Each path is a new rotation, seen through one point. The rows after it are directions, each followed by how far the rotation turns it, in degrees each step (0 if it stays put).
Each turn is a multiple of 5 degrees from 10 to 175, or 0.
Each row of a path follows its step; steps can be skipped.
Path 1:
step 0: -19.4   6.4 -10.8   1.9 -11.2  -4.8   1.2 -14.6   4.4 -22.0 -15.8 -13.6   9.6   4.5   7.0  17.3 -14.5   2.9  -2.6   1.8 -19.7  -4.9 -17.7   1.8  14.3  -1.0  15.9  17.8  18.1  14.0  -5.7  -9.8  -8.7  -6.9 -13.0  -5.7  -7.3   1.5  -7.5   0.0   9.1 -32.6   9.4  25.2  10.5 -21.7
step 1:   2.5 -22.0 -11.2  -1.2  -1.8 -12.1  -3.8  11.2 -27.2  11.2  -7.5  22.0 -21.8  -4.9 -16.2  -2.6 -11.9  -5.6   0.3  -6.1   7.7  24.6  13.3  14.3 -19.1  -5.3 -14.5 -13.8   9.5 -16.7   3.6   8.3  -2.9  -3.4  18.1  -7.2  -8.8  17.0   4.0  -7.0 -22.3   2.1 -17.4  -1.5 -17.4  -5.4
step 2:   2.6  12.0  21.5 -10.3  16.4  -8.9  -2.7  -0.2  10.5 -30.2   5.0  -5.7  -2.7  -8.3 -11.1  15.3 -12.0   1.0  -1.3  -5.0  -7.0   6.9  -9.4 -17.4  10.2  -1.7  -7.2  25.0 -13.2  17.1 -19.0 -22.0  15.4 -10.5   0.4  23.3  19.8  -2.9   9.3   9.6   9.6  17.5  11.7  -0.6   1.0 -13.4
step 3:   6.0  14.2 -11.3   8.6  -7.5  -1.7   1.6 -15.1 -11.6  15.9 -12.0  11.0   8.0  13.3 -12.6   2.0  13.5  16.6  18.5   5.7  -2.5   8.7  -1.9  -6.5  -5.5 -17.2  -7.6 -10.5  14.3  -7.3  -5.0 -14.9 -29.9  -3.1  -4.8  -5.5 -27.7  10.5 -28.3   2.9   3.3 -30.6  -6.1   3.5   0.9 -13.3
step 5:  -1.1  16.2 -10.8 -17.2   7.3  -1.1  18.5   3.7  18.7 -13.0   2.9   3.5   9.3 -11.7 -24.4  10.4   2.1   8.9  -3.4  -0.7   0.1  26.9  -5.0  -5.3 -10.6  -2.9 -26.3  -8.1  13.7  -5.9   7.3 -11.4  -1.1  -3.2  12.4   1.5  23.8  -7.1 -23.2   1.2  -9.7  -2.7  11.0   2.3 -18.5 -31.3
step 6:   6.5  -9.4  13.3   8.8   1.6  -2.9  -9.4 -22.4 -23.6  -6.2 -10.4   8.3 -14.7  25.4   2.8   8.0  -9.7  -5.6  14.3   9.1 -21.3   3.4   1.3  -5.4  21.2  -8.8   8.1  16.0  -6.7  -1.1 -12.3 -17.9  -5.5 -15.4 -27.7   3.9 -16.7  27.7  -4.4   8.9 -13.6   0.8  -9.7  -0.3  -2.6   8.2
step 9: -15.1 -15.3  10.7  -5.0  -6.6   1.7  24.9   0.0  -5.4 -11.4   8.7   5.9   6.6   2.3  -9.1  -4.9   5.5   1.2 -17.2   1.5   0.5  14.9  13.8   9.7   2.2 -10.9   6.3   5.6  -3.3  -3.6 -16.1 -13.0 -27.3  -6.6 -12.5 -11.1  -6.7  29.0  -4.2  -2.3  -8.8  -3.2 -30.3 -20.4 -15.9 -26.4
step 11:   1.3   1.6   1.5  -1.8  -6.8 -15.1   3.5 -22.9   1.1 -10.0  14.7   9.4  10.3  11.5 -22.3   3.4  21.3   1.7  -1.0   1.4   9.9   8.4   1.3   3.0 -20.9  -8.5   6.4  -4.2   0.1  -3.3 -20.6  -5.0  16.4 -23.3 -12.1   4.9   9.0  -6.3 -16.3 -15.8 -17.3 -21.1  -9.5  20.6  24.1 -18.1
step 12:  -4.5   1.7   9.3   9.4   2.7  17.6   4.4   4.8   2.2  -3.9 -24.8   2.1 -29.5 -25.0   4.4  16.8 -24.7   3.5 -11.5 -10.8   4.6  20.2   1.6   6.9  25.4   2.7   9.4  -4.8  -7.6 -16.8  -9.4   2.8 -18.6  12.0 -14.7  -1.1 -25.3   2.6  -6.6  14.7  -0.7   8.8  -9.6  -5.2 -13.0  -8.9
step 13: -15.3   3.3  -1.0   8.9   1.6  -5.6   6.6 -15.6  -0.5  -6.9  14.4  -6.3  15.7  33.5  -4.5  -6.7 -10.2   5.7   1.2 -24.5  -5.3   9.2  11.2 -23.7  -8.1 -14.4 -20.7   3.1   9.6  12.3  -0.1  -8.9   3.2  -3.2  30.3 -16.3  22.0  11.3   9.1  -9.6  -4.6  11.9  -5.9  10.4  -4.5 -16.3
Directions:
-0.3 -1.5 -0.4 -7.3  1.9 -2.9 -7.3  3.1  5.9 -1.7  2.9 -0.6  1.4 -0.6  4.4  0.9 -1.1  5.4 -8.3  2.4  1.1 -3.1  4.0 -4.7 -0.8  1.0 -2.4  2.5 -1.8  3.0 -4.6 -2.0  4.9 -3.2 -8.7 -5.6 -1.8  1.4  2.9 -6.8  1.3 -2.1 -4.5 -1.7  0.0 -3.0
155
 3.9 -3.5  6.6  2.0 -1.1  6.8 -3.7  0.8 -1.9 -8.3 -1.8  4.5  1.8 -0.2  8.5  2.3 -2.1  3.3  1.3  2.2  1.6 -2.5 -3.5  2.4  3.8  3.9  2.8 -0.5  0.5 -2.0  4.7 -7.0  2.7 -4.9  2.3 -1.4 -3.9 -2.4  5.5  3.2 -1.2  3.4  3.9  4.6  2.2 -3.8
175
 6.6  3.1 -4.1 -3.2 -1.2  8.1  0.4  1.8  2.7 -4.0 -2.0  1.0  3.8  5.9 -3.0  3.6  0.9  2.9  1.8 -1.2  3.9  6.0  2.6 -1.9 -3.5 -1.2  3.6  8.3  0.4  4.6  2.9 -0.5 -1.0  1.0 -0.8  3.5  5.4 -1.8 -1.8 -7.7  3.8  0.8  3.5  6.2 -0.8  4.0
130
-1.3 -9.2  4.8 -2.5 -2.4  1.1  2.1  3.1  5.7 -0.4 -1.5 -0.9 -8.7 -2.2 -2.8  4.3  2.8 -3.7  3.1  4.4  7.7  1.7 -2.6 -1.7  0.0  3.9 -7.6 -0.6 -1.5 -5.7 -1.2  2.0  1.2 -0.9  0.4  4.8  4.8 -1.9 -0.2 -5.8 -3.0 -2.8  2.1  0.0  4.7 -1.0
110
 0.6 -2.1  3.6  2.2 -9.2  3.4 -0.2  5.0 -3.3 -0.9 -6.2  2.6  1.1 -2.7 -3.0  4.5 -0.9  3.9 -4.0 -2.9 -5.2 -3.7  6.6 -1.7 -4.1  0.7 -1.8 -0.9 -9.0 -0.1 -1.9  2.6  3.5  9.3  4.4  0.2 -0.5  5.6  2.9  0.0 -1.4  1.1  1.0 -1.6 -1.4  1.0
130
 3.0 -3.2  1.5  0.2 -3.5 -2.1  4.5  5.3  1.3  4.1  3.1  0.6  4.5  7.0 -3.0 -4.0 -0.9  5.0 -3.9  0.8 -0.2 -4.3 -1.8  4.5  9.3  1.5 -5.8  2.1 -4.1  4.8 -2.2  2.0 -7.6 -2.1  3.8 -0.1 -4.1 -6.9 -2.4 -2.8 -0.4  0.4  3.9 -0.3 -1.9 -1.6
70
